[123 100 136 117 157 109]	109
[126 143 154 130 127 115]	115
[149 111 107 146 143 100]	100
[126 115 135 118 153]	153
[135 106 128 134 107]	107
[120 155 144 126 127]	127
[101 156 128 115 128 146 125]	125
---
[[137 134 131 126 132 132 126 129 128 137 135 134 135 121 130 123]
 [140 136 130 131 130 139 123 131 123 139 132 145 132 117 128 128]
 [111 111 113 128 127 127 131 112 117 114 114 125 119 150 131 129]
 [120 117 119 116 137 129 113 109 127 126 135 123 137 137 138 118]
 [140 139 135 128 126 129 129 135 129 138 132 136 131 117 125 127]
 [117 116 116 127 128 147 120 124 119 118 118 139 119 139 131 133]
 [119 121 125 129 130 142 120 134 133 119 127 131 124 135 131 137]
 [128 133 134 128 115 124 140 153 132 122 115 125 113 128 116 137]
 [136 134 132 134 130 127 132 130 128 135 132 133 132 121 128 128]
 [138 135 131 126 129 132 128 128 125 137 132 137 133 121 128 124]
 [126 130 129 143 118 115 149 131 124 122 113 123 115 126 118 134]] | 126

[[125 138 128 128 123 123 132 123 136]
 [127 128 135 136 126 123 124 122 136]
 [131 134 126 143 136 120 136 136 132]
 [120 131 135 137 143 129 134 123 118]
 [129 129 126 125 127 141 134 129 120]
 [116 134 131 134 127 139 134 132 133]
 [130 128 116 129 134 127 135 151 128]] | 135

[[138 110 140 153 107 135 149]
 [140 107 142 157 104 136 152]
 [140 107 141 157 104 136 152]
 [126 131 126 124 131 127 124]
 [127 130 126 125 130 127 125]
 [139 109 140 154 106 135 149]
 [139 110 140 153 107 135 149]
 [139 108 141 155 105 135 151]] | 105

[[129 135 128 115 139 112 135 138 132 132 114 134 128 120 139 135]
 [118 116 112 134 112 137 117 113 138 134 133 134 128 130 112 116]
 [123 119 120 132 116 134 119 116 136 133 132 134 128 130 116 118]
 [117 130 107 115 134 114 133 135 136 134 113 135 128 117 135 133]
 [125 116 124 137 111 140 116 111 136 133 138 133 128 134 111 115]
 [138 127 144 130 124 129 123 123 131 131 132 133 128 132 124 123]
 [138 125 145 133 121 133 121 120 132 131 135 133 128 135 120 121]
 [119 121 111 127 120 128 123 122 137 134 126 134 128 125 121 122]
 [132 131 132 121 132 119 130 132 132 132 121 134 128 125 132 130]
 [128 118 130 137 113 139 117 113 135 132 138 133 128 134 112 116]
 [128 132 128 119 133 117 131 133 133 132 119 134 128 123 134 132]
 [132 121 135 134 117 135 119 116 134 132 136 133 128 134 116 118]] | 134

[[124 129 113 119 127 125 119 136 126 121 122 120 117 131 125 125]
 [122 133 126 114 127 126 124 140 125 124 124 120 128 128 122 121]
 [137 120 122 139 116 121 127 106 127 121 139 137 126 126 135 140]
 [129 116 138 128 126 125 146 123 127 129 144 139 133 121 124 139]
 [118 121 137 119 110 115 124 120 127 132 128 124 128 121 116 138]
 [127 136 136 117 127 130 126 135 117 126 127 126 133 131 127 117]
 [124 130 126 123 129 128 122 134 118 124 122 123 118 132 127 124]
 [124 134 121 122 128 127 116 136 127 127 116 119 125 134 127 117]
 [128 123 125 141 135 131 130 127 145 143 121 130 130 130 130 131]] | 130

[[135 131 121 123 136 133]
 [125 137 129 122 138 120]
 [121 137 131 122 136 121]
 [125 144 125 101 158 115]
 [128 133 127 130 129 129]] | 130

[[114 116 143 125 108 129 128 142]
 [128 117 145 126 132 129 129 138]
 [124 138 125 132 114 116 131 145]
 [125 158 129 152 136 124 127 137]
 [144 140 145 143 136 130 129 112]
 [131 128 130 114 147 145 122 125]] | 145

[[120 153  99 133  99 106 143 126]
 [120 152 100 132 100 106 143 126]
 [129 125 131 128 130 131 127 129]
 [121 151 101 132 101 108 143 127]
 [130 124 132 127 131 131 127 129]
 [129 124 132 127 131 131 127 129]] | 131

[[126 123 119 122 105 117 134 118 113 115 127 139]
 [138 116 129 126 128 127 124 136 114 116 123 143]
 [127 118 124 129 126 127 128 132 108 116 128 128]
 [127 120 129 137 148 137 124 142 113 125 129 114]
 [121 141 132 133 141 135 128 127 147 146 132 109]] | 146
---
[111 123 137 156 131] → 131, 111
[155 147 104 114 151 133] → 133, 155
[140 100 155 123 150 152 117] → 117, 140
[107 102 149 104 143 103] → 103, 107
[108 122 114 100 143 140] → 140, 108
[101 156 121 155 149 119] → 119, 101
[131 151 120 133 131 134 135] → 135, 131
---
[146 133 141 101 122 120 140] -> 101, 146

[140 127 118 144 150] -> 118, 150

[140 106  98 147 130] -> 98, 147

[112 129 151 153 123 113 109] -> 153, 153

[131 106 128 136 129 130 116] -> 136, 136

[128 126 139 105 120 116 113] -> 105, 139

[149 137 129 128 137] -> 129, 149

[[122 146 133 139 156]
 [128 122 125 124 122]
 [129 124 128 126 122]] -> 125, 156

[114 118 135 111 126 117 100] -> 111, 135
---
[127 152 117 122] --> 127
[108 101 137 125 119 135 120] --> 108
[142 157 103 136] --> 142
[128 111 149 107  99 138 124] --> 128
[138 144 157 123] --> 138
[129 127 109 156] --> 129
---
[[138, 127, 131, 133, 150, 133, 127], [123, 137, 130, 127, 120, 132, 132], [131, 126, 131, 132, 127, 137, 126]] ⇒ 131
[[105, 109, 123, 111], [110, 145, 110, 135], [109, 109, 125, 112]] ⇒ 123
[[141, 121, 141, 116, 134], [114, 135, 115, 140, 124], [132, 98, 102, 135, 138]] ⇒ 141
[[133, 113, 146, 116, 128, 140, 110], [118, 106, 121, 146, 148, 125, 106], [124, 115, 137, 137, 115, 124, 142]] ⇒ 146
[[152, 128, 125, 126, 129, 129], [115, 136, 139, 128, 143, 136], [141, 122, 118, 129, 126, 142]] ⇒ 125
[[143, 103, 137, 149, 124], [141, 99, 123, 144, 133], [155, 131, 147, 145, 124]] ⇒ 137
[[122, 117, 132, 139], [107, 127, 154, 126], [135, 137, 123, 119]] ⇒ 132
[[128, 110, 127, 132, 117], [128, 119, 131, 109, 125], [132, 131, 127, 105, 129]] ⇒ 127
[[116, 127, 131, 150], [118, 118, 120, 136], [121, 133, 140, 146]] ⇒ 131
---
[[104 104 128 148 131 131 104]
 [105 105 128 145 132 132 105]
 [153 152 128 109 125 125 152]] Answer: 128

[[145 131 123 153 142]
 [143 131 124 152 138]
 [113 125 130 101 123]] Answer: 130

[[132 116 134 134 114 121 105]
 [126 129 126 124 143 137 146]
 [135  99 141 129 142 140 124]] Answer: 141

[[106 105 145 127]
 [148 148 154 104]
 [148 148 154 104]] Answer: 154

[[143 117 132 116 121]
 [133 114 132 132 152]
 [134 129 143 119 129]] Answer: 143

[[115 142 125 118 109]
 [114 142 125 118 109]
 [144 115 132 141 150]] Answer: 132

[[116 142 121 110 147 124]
 [137 112 138 149 110 134]
 [117 142 122 110 146 124]] Answer: 122
---
101,128,104,137,156,134,151: 156, 151

126,154,150,144: 154, 150

107,114,155,116,120,135,149
136,131,127,142,125,127,122
: 155, 149

115,137,100,125,139,143: 143, 139

146,124,138,153,103,123,126: 153, 146

151,126,124,150,117: 151, 150
---
array([138, 150, 103, 142, 107, 102, 130]) ==> 130
array([114, 137, 147, 112, 133, 144, 155]) ==> 155
array([130, 157, 131, 131]) ==> 131
array([141, 106, 138, 150, 135, 122, 120]) ==> 120
array([123, 115, 127, 107, 126, 123, 123]) ==> 123
array([129, 132, 157, 136, 132]) ==> 132
array([102, 115, 125, 128]) ==> 128
array([135, 123, 104, 128]) ==> 128
array([148, 133, 136, 107, 156]) ==> 156
---
[[123, 120, 125, 118],
 [127, 110, 123, 127],
 [128, 106, 137, 127]] ans = 123

[[126, 124, 127, 117],
 [121, 118, 124, 105],
 [121, 119, 125, 105]] ans = 126

[[123, 119, 126, 126],
 [126, 133, 131, 131],
 [104, 103, 145, 124]] ans = 123

[[120, 100, 125, 150, 100, 106],
 [125, 106, 120, 145, 119, 114],
 [107, 113, 115, 141, 104, 110]] ans = 120

[[122, 133, 133, 135, 130, 143, 127],
 [138, 119, 120, 117, 125, 105, 130],
 [138, 119, 120, 118, 125, 105, 129]] ans = 122

[[137, 140, 119, 142, 126, 128, 128],
 [131, 130, 133, 133, 151, 128, 127],
 [128, 128, 128, 127, 128, 129, 141]] ans = 137
---
[[110 131 156 122 140]
 [105 102 131 157 107]
 [154 128 100 139 105]] gives 105

[[112 117 138 143 150 138 139]
 [129 129 125 130 125 130 124]] gives 129

[[139 135 126 113  99]
 [114 127 111 154 122]] gives 114

[[132 125 114 121 129]
 [107 128 122 130 121]] gives 107

[[121 117 124 122]
 [107 117 112 129]] gives 107

[[114 119 102 103]
 [133 134 147 151]] gives 133

[[133 127 137 125 125 150 132]
 [138 139 120 133 128 135 128]] gives 138

[[137 129 128 128 128 137]
 [147 129 129 128 128 152]] gives 147

[[128 152 143 146 127]
 [137 147 152 141 140]] gives 137

[[142 133 131 125 127 119]
 [126 150 138 121 135 134]
 [126 147 137 118 142 135]] gives 126
